Rows are one point carried round by a steady rotation, each followed by how many ticks it has turned.
The counts run from 0 to 456.
[-27  -3 -10  -3  -2  -2  -8   4  -3  -4   7  -9   1 -31  -7  -4   2   2
   7  -7 -12  -4  -4  17  -4  15   3   8   9  10  -2  -4  23   7   3  12
  11 -21   5  20  15  13  15  13  19  13  -2 -10 -28  18  -5  -4  20   5
  -5  -9 -24   9  14  -1  24 -10   4  11  33   8 -14  14 -19  15  -7  -1
   7   2  10   4]  179
[-15   3   7 -11 -21  -5 -11   7 -15  -2   0  14  -8 -26  -7  -5  -4  12
   1   5  15  11   6  31  -8  -4   7  17  13 -10  -2   8  11  16 -11   4
  -7 -18   8   4  24  10  15   4  -2  20  13  -6 -18  11 -13  -6  22 -22
  12 -22 -12  16   8  -8  13  -4   8   0  10  10  -1  -6 -19   2  -9  -1
  20  10  13  17]  150
[-16  12  -8   7   1  -3   1 -10 -15  11   5   2  -8  -9 -12 -13  13   0
 -14  23   5  18  -4  16   1 -19   1  -8  -3   5  -2  -1 -16   6  -3  28
  -1 -13  16  14   8   6  12  19  -1   5 -23 -24 -16  -9 -20 -21  -1  -1
   1 -14   0  18  19   8  -9   6   6   6  15  12  -7 -24 -27  -9 -23  14
 -11  -9  15  -7]  372
[-20  16  28  -5 -17   4 -22   7 -19   3   5  -5  -1 -25  -6 -13  -6   4
   5 -10  -6   4   3   9 -11  -2   0  12  17 -11   9   3  28  16   1   5
   6 -20   6  12   2  18  22   6  10  12  11 -15 -11  21  -8 -16  13 -12
  -7 -26 -27  -2  -5  -5  19   4   2  16   8  13 -14   0  -3  12  -5  -3
   8   2  -7 -10]  441
[-17   0  12  10  -2  -6 -10   1  -7 -18   7 -13   2 -36 -15 -18   5  -8
   1  -8  -8  11 -23  14  -3   1  -3   2   9   7 -20   1  19  18   4  12
   1 -17  -6   2   2  17  11  14   5  13 -19 -14 -13  -4   1 -11   4  16
 -15 -24 -26  17   1  -6   6  -6  16   4  26   9 -19   6 -19  11 -13   3
  -3  -7  12  -5]  184
[-17  13  10  -1 -10   3   0  -2 -14   6  -2  -1 -15  -4 -18  -8  -2   3
   3  11  19  20 -13  20  10 -20  -2 -17   7  -9  -8   1  -4  12  -7  15
   7 -19  21   5  14  -9   7  17 -12   0  -6 -22 -21  15 -10 -32   4 -12
  13 -15  -5  24   2   2  -2   4   9   5  -1   4   0 -23 -14 -16 -18  13
  -7 -19  15  -7]  256
[-21  16  13  -3  -8   7 -20  10 -23  12  10  -1  -6 -14   0 -29  -2  -2
  -4  14 -14  18   0  12   1  -1   8   2  -4  -4 -16  -6  -1   2 -10  21
  -5 -18  14  18  -5   5  26  12   9   6 -20 -22 -12   0 -21 -14  -6  11
  -7 -19 -22  -2   4  -2  -3   1 -11  21  -3   3  -7 -11  -1 -20  -6   8
 -22  -7   0   1]  211
[-21   9   7   0  -8   3   1  -6 -11   4   3   4 -24  -9 -16  -7  -2  11
   2   9  18  17  -3  17   1 -17  -2 -12   1  -7   0   4  -4  10  -9  17
  12 -20  15   6  16   0  11  12 -11   3  -6 -20 -27  17  -8 -26  10 -17
  15 -10  -2  28   7   0  -4   6  13   2   4   8  -1 -14 -14 -11 -18  10
  -1 -18  22  -5]  257
[-11  14  19  -3 -25  -6  -7  14 -25   5  -6  -9 -10  -8  -6   5  -7   3
   2  12   7   8  -5  21   7 -14  -4   5  20  -7 -19   9  19  23  -3   9
  -8 -18   8   7   5  12  15  20  -4  12  -8 -22 -10  10 -13 -15  13 -14
  -4 -26 -14  11  -6   4  24   6   9  -3   3  14 -10 -25 -13   2 -18   5
   0  -2  -5   1]  154
[-25  11   6   6  -3   3 -14 -10   3   8  17   4  -2 -32 -11 -25   4   0
  -1   6 -15   8  21   7 -23   4   6   4  -6  -1   8   6  -3   7  -4  13
  14 -19   6  11  -1  17  21   8  24   9  -4 -18 -25  14  -8 -12   8  10
  -9 -18 -24  13  14   4  11  -1   8  16  24   2 -16   1 -13   8 -11 -10
  -6   1   8  -4]  201
[-10  15   4  -1   1  14  -2 -16  -7   2   2   3   0 -12 -28 -16   6   0
   3   0  11  21  -6   8   8 -13 -11 -21   5  -6   3  -9   2   1   0  20
  -4 -20  20   1  10   1   5  15  -2   2 -19 -25 -11  -4 -13 -30  -1   3
   5 -28  -5  11   8  11  -5   6   1  14  15  16 -17 -22 -25  -7 -14   6
  -9 -15  11 -18]  241
[-29   9   7  -8  -4 -14 -16  15 -18  -4   3   6 -18 -24   1 -11   4   9
  11   4  -3  -4   6  32   0   9  10  10  10   1 -18   4  14  10   2  13
   2 -27 -13  14   7  12  11  13  12  21   2  -7 -25  19  -5   0  12  -4
   0 -14 -19   6  17 -13  14   9  -2   2  23   8  -6   7 -10   6   0   1
  17   3  13   1]  172
[-18  14  14  -3  -8  -9 -10  10 -25  -3  -3  -1  -7  -8  -8   5   5   0
  -6   4  19  13 -30  22   7 -26   5   2  22  -1  -4  -3   8  24  -3  18
  -5 -17  11  13  10   5  15  12 -19   4  -8 -16  -1   5 -11 -20   1 -20
  -2 -19  -9   9  -2 -10  -2  10   2   2  -3  21   4 -18 -19 -10 -20  19
  -3 -10   4 -14]  270
[-11   7   6  -9 -17   2 -10  11 -14  17  -8  -1   1 -19  -8 -16 -10   4
   5  -5   1  -1   7   8   7  -1 -16   4  21  -5  -8   3  33  20 -13   5
   1 -27   8   7  19   2  15   2  12  12  12 -21 -25  25 -12 -20  17  -4
   3 -22 -24   8  -4  -4  30   2   4  13  12  14 -15   0  -9  -3   4   3
   4   7   2   0]  22
[-23   7   6   4  -6 -10  -8  -1 -12 -10   9  -7 -14 -29  -5  -8   8   6
  -6  13 -12  15  -1  21 -13   3  12   9   4   2 -16   5   2   9   3  18
  -8 -14  -7  19  -5  27  18  19   5  16 -21 -13  -9 -12 -12   0   7   7
 -14 -20 -16  11   8   3   5   6   7   0  25  11 -15  -7 -19  10 -19  -2
   1  -3   8   6]  329
[-15  12  20 -15 -17  -5 -22  21 -26  -3  -5   3  -3 -21   3 -19  -7   5
   7 -10  -4   4 -11  16   5   6  -4  10  21  -6 -18  -3  29  16  -9   6
  -7 -26  -5  11   7   7  21   6   6  16   0 -16  -9  16  -7  -9   8  -3
  -5 -25 -30  -3 -10 -16  12   2  -4  16   3  19  -3   5  -1  -6   5   4
   2   3  -1  -4]  167
[-12  11  11 -11  -7  -8 -22  16 -10  -3  -4  23   9 -16  -8   2   2  -2
   8  -8   9   2  -1  25   2  -8   4  10  22   0   4   5  15  19  -2   8
  -2 -27   1   4  10  11  17   5   7  22  13  -8  -5  17  -9 -14  12 -15
  -2 -30 -26  -8  17  -8  21  12  -6   8  12  14  -3  -7 -17  10  -3   2
  26   6  -4  -3]  289
[-15   4 -18  -2   8   5  -7  -9 -16  12  13  12  -7 -29  -7 -32   7   8
 -13   8   9  16   3  20 -12   2   8  -1  -6  -6   4  -4  -8   3  -8  29
  -4 -14  17  17  21   4  13  -2   9   9  -7 -16 -22  -1 -21  -9   1   1
   7 -10  -5  17  16  -5  -9  -6  -8  20  16  13  -7  -4 -22 -20  -3   8
  -2   3  20   1]  367
[-17  -1 -12  -1   1  -5   1   2  -9   4  -3  10  -7 -13  -9   8   6   6
   0   3  20   5 -13  24   1 -11   6   1  20   5   9  -4   7  16  -4  18
   8 -12  13  15  26   6  11  11  -3  13   9  -8 -21  12  -8 -17  18 -14
  13 -15  -7  14  14   2  18  -4   3  -3  13  11   1  -9 -30   2 -18  12
  18  -9  18   2]  135
[-20   2  -7   0  13   6  -9  -8  -7   1   7   7  -3 -31  -7 -11   6   7
  -4  19  -8   6   8  25  -2  20  21   4   0  11  -2  -7 -10  -7  -7  18
   1  -7   7  22  10   3  16  17  12  10 -14 -13 -38  14 -16 -14   5  13
   5 -16 -17   7  16   8  10 -13  -6  16  18  13  -9 -20 -14  -5 -10  -4
 -10  -3  19   2]  352
[-20   1  -7  -7   0   1  -1   8 -21  -8  -2   9 -13 -20 -13  -4  -3  10
   3  -1  25  12 -18  35   3  -3   9  -4  16  -4 -11 -11  10  11  -3  11
   0 -18   9   3  25  -3   6   5  -9  15  -7  -3 -23  15 -10 -18  10 -16
  19 -13  -4  17  11 -10   1  -1   4   0  13  18   7 -12 -16  -7 -11  15
  15 -12  16   3]  409
[-28   8  16 -12 -13   1  -9   3   0  -5   3  -5   1 -15 -16 -21  -6  -5
  13   5 -20  21  -8   4   6   4  -4  -7  -4   5 -19  -4  11   2  -8   0
  -3 -31   7  -2  -6   5  14  25  16   7 -19 -22 -15   0 -10 -21   9  21
 -10 -24 -24   3  12   7   4  13   5  14  19  -1 -12   0  -7  -3 -14  -1
 -15  -9   0   7]  60
[ -7  18   5 -13 -11   8 -20  -6 -12   8   8  16   8  -8 -14 -26   6   4
   3  -6  11  21   3  17  -7 -15  -7  -2  -5 -17  25  -4   1   2  -6  19
  -5 -25  23   5  17   2  18   1  10   6   4 -20  -9   7 -11 -18   2 -18
   2 -22 -12   4   9 -12 -13   1 -13  25  -4  19  -5   0 -16 -17 -10   2
 -12   1   7  -6]  383
[-10   8  25  -6 -16   3 -13  22 -12   4  -2  -1   3  -9 -15  -6  -8  -8
  20 -12  -1   3  -8  14  14  -2  -1   5  17 -13  -8  -2  29  14  -1  10
   9 -27  13   3   7   1  19  19  11  16  13 -20 -16  25  -2 -22   8  -5
   0 -31 -31   8  -2  -5  22   4   4   9   6  -2  -9  -3 -11  -3   1   5
   2  -6   6  -1]  297
[-23  14  -3  -1   9   6 -14  -2 -16  17   4   6   0 -17 -11 -30   4   4
 -11   8  -1  22  -2   1  -5 -17  -3   0   5  -2   2  -5  -6  10  -5  28
  -6 -21  18  12   3   9  20  -2  10   3 -15 -18   3 -16 -23 -21  -3  11
  -2 -22 -13  -4  17   7  -9  17  -6  19  14   5 -11  -7 -19 -16  -4  17
   2  -3  -8  -6]  88
[-21  11   5 -16   0   0 -19   9 -17   1  -8  25   3 -14 -12 -19   3   6
   6 -15  16  14 -14  20   7 -11  -3  -4  17  -3   6  -5  10  17 -14   7
   1 -31  11   0  22  -7  12  -5   4   6   4  -9 -11  17 -13 -28   7 -13
   8 -22 -16  -5  14 -17   3  12  -9  13   0  22   4   2 -10 -18   7  10
  12  -2   4 -11]  405
[-22  -1 -10  -2   3   2  -4   9 -19  -4  -1  11 -10 -19 -11  -4   0  11
   5  -1  27   2  -9  35   3  -3  11  -2  16  -9  -6  -6  11  11  -2  15
   4 -17  11  11  27  -1   6   2  -1  14   4  -6 -29  19 -12 -14  10 -19
  19 -10  -6  17  18 -13   6   1  -1   2  14  17   1  -7 -19  -5  -1  12
  21  -6  19   3]  410
[ -9  14  13  -9 -15   1 -10   7 -20  -4  -6  -2  -3 -15 -19   0  -3   7
   7 -10  14  13 -14  15  10 -14 -14  -5  22 -11  -9  -1  29  12   5  10
 -13 -28   6  -1  15  10   7  10  -7  13  -6 -17   3  -1 -12 -19  12 -16
  -1 -35 -14   4  -3  -3   7  11   4   4  14  22 -17  -8 -21   8  -9   7
  12  -3  -3 -16]  284
[-27   2  21  15  -8 -14 -10  13 -14  -2   3 -18 -12 -22  -2  -5  -2  -9
  -2   4 -10   7 -16  15  -2  -7   7   8  15   6 -26   5  11  25  -3  12
   9 -17   2  17   1  15  21  25   0   8 -11 -12 -16  11  -3 -12   6  11
 -11 -17 -25  21  -1  -2  16   6  20  -2  17   4  -4  -8 -12   3 -16  12
  -5 -12  10   0]  314
[-17  12  10   3  -3   8 -12   2 -10   8   4  -5   7  -5 -14  -7   3  -7
  -2  13   1  26 -15  13  -1 -19   3  -5   0  -8   9 -10  -2   0   1  25
   1 -12  31  18   2   6  23  19   0   3 -11 -22  -6  -4 -16 -23  -1  -2
  -2 -24 -15   6   6  12  -5   7  -6  17   0   4  -9 -21 -21 -10 -27  11
 -22 -18   1  -6]  96
[-15   6   5  -2   1   4  -7  -7 -10  -5   1  16   4 -20 -18  -7   7   0
  -8  11  17  30 -18  21   2 -15   9 -10   7   1   3  -5 -13  15 -17   9
  -7 -11  19  -2  19  -2  12  10 -12   1 -13 -11 -14   1 -15 -34  -1  -1
   9 -24 -14  10  11   3  -4  -5   5   0   3  13   7 -30 -17 -14 -19   3
  -2 -14  13  -6]  249
[ -5   8   1   1 -10   0  -8  11  -9  17  -5   4   9  -2 -15  -1   0  -7
   3 -11  13   2 -14   9  10 -24  -9   5  24  -9  11  -4  25  16   0  23
   6 -19  25  10  21   3  18   7   2  13  17 -18 -11  14  -5 -21  11 -19
   5 -22 -19   9   2   0  20   2   0  14   4   6  -4  -7 -29  -5 -12  11
   7  -1   4 -10]  138
[-25   3   0  10   7  10  -1  -9 -10   2  13 -14 -12 -26 -17 -31   0   1
  -5   2   0  20 -12   9  -8  -6   1 -10  -7  -5  -6  -7   2   4   0  22
   5 -15  18  10   7   2  12  14   3   3 -24 -22 -19  -5 -12 -17  -1  13
   4 -12  -8  21   5   3 -16  -3   8  13  19   7 -11  -2 -17 -11 -10  12
 -14 -20  13  -6]  83
[-26  12   9 -16 -11 -10 -16  21 -13   7  -7  12   1   5  -8  -1   0   0
  13  -4  12  12 -10  20  14 -23  -5   6  14  -5   8  -3  14  15  -6  18
  10 -30  16  16  13   0  19   9   2  12  14 -16  -6  16  -7 -14  18 -22
   3 -18 -15   2  17  -7   4  19 -10  15  -2   9   7   6 -17 -10 -10  17
   9  -2   0  -6]  275
[-22   2  17   0 -12 -10  -4  10  -9  -7   4   3 -18 -19 -11  -4  -5   7
  10   8  11  15  -1  31  -7 -12   9  12   4  -7 -12  15   9  20  -1   4
   4 -23   8   5   8  18  13  15   0  22   2  -4 -18  11  -7 -10  16 -17
   6 -19 -13  20  11  -4   8   9  19 -14  15  -4   0  -6 -16   5 -14   6
  22  -5   9  14]  431
[-21  11   4  -8 -17  -6 -19   9 -17   4   3  -2   3 -18  -4 -29  -2  -1
   2  -6 -12   6   9   3  -6 -12 -15   8   7   2 -10   1  23  16   1   9
  -5 -33   2   5   1  20  17   7  20  14  -4 -23  -4   3 -15  -6  13   1
 -14 -21 -20   2  12  -8   8  16   3  19  24  12 -19  17 -10   4  -1   2
   3  10 -10  -1]  44
[-18   9  10   5  -4  -3 -23  18 -19  14   3  -4   0 -23   5 -12  -1  -5
  -4   1  -5 -10   1  14  -3  -4   9  19  26   2 -10   0  21  24  -3  17
   8 -15   5  21   8  15  32   7  14  12   6  -9 -12  18 -11 -12   1   1
  -9 -22 -30   0  -1  -7  33   0   0   9   8   4  -8  -7  -7   0   0   8
   5   4   0   0]  311
[-19  20   6 -12   6   4 -17   2  -9  10   1  24  -2  -5 -14   2   7  13
   9   7  13   6  10  23   7 -12  10 -10  11  -2  21  -2  -7  -1  -6  23
   9 -19  12  25  12  -4  16  10   5   5   8 -11 -21  23 -11 -21   8 -17
   7 -19 -12  -4  17  -2   8  12 -18  16   3  18   1 -16 -14  -4  -7   2
   3 -12  14 -14]  115
[-18  15   2 -14  -8   1  -9  -4 -14  -6   9  24 -12 -15 -14 -13   6  13
   1  19  20  22   6  30  -6  -8   7  -3  -7 -10   7   3 -13   2  -8  14
  -7 -24   7   4  12   4   7   5  -6   6  -8 -15 -17   7 -17 -14   8 -19
   6 -19  -3  14  25 -11 -14   7  -5   4   6  18   1 -16 -15  -7 -15  -3
   6  -3  18  -2]  388
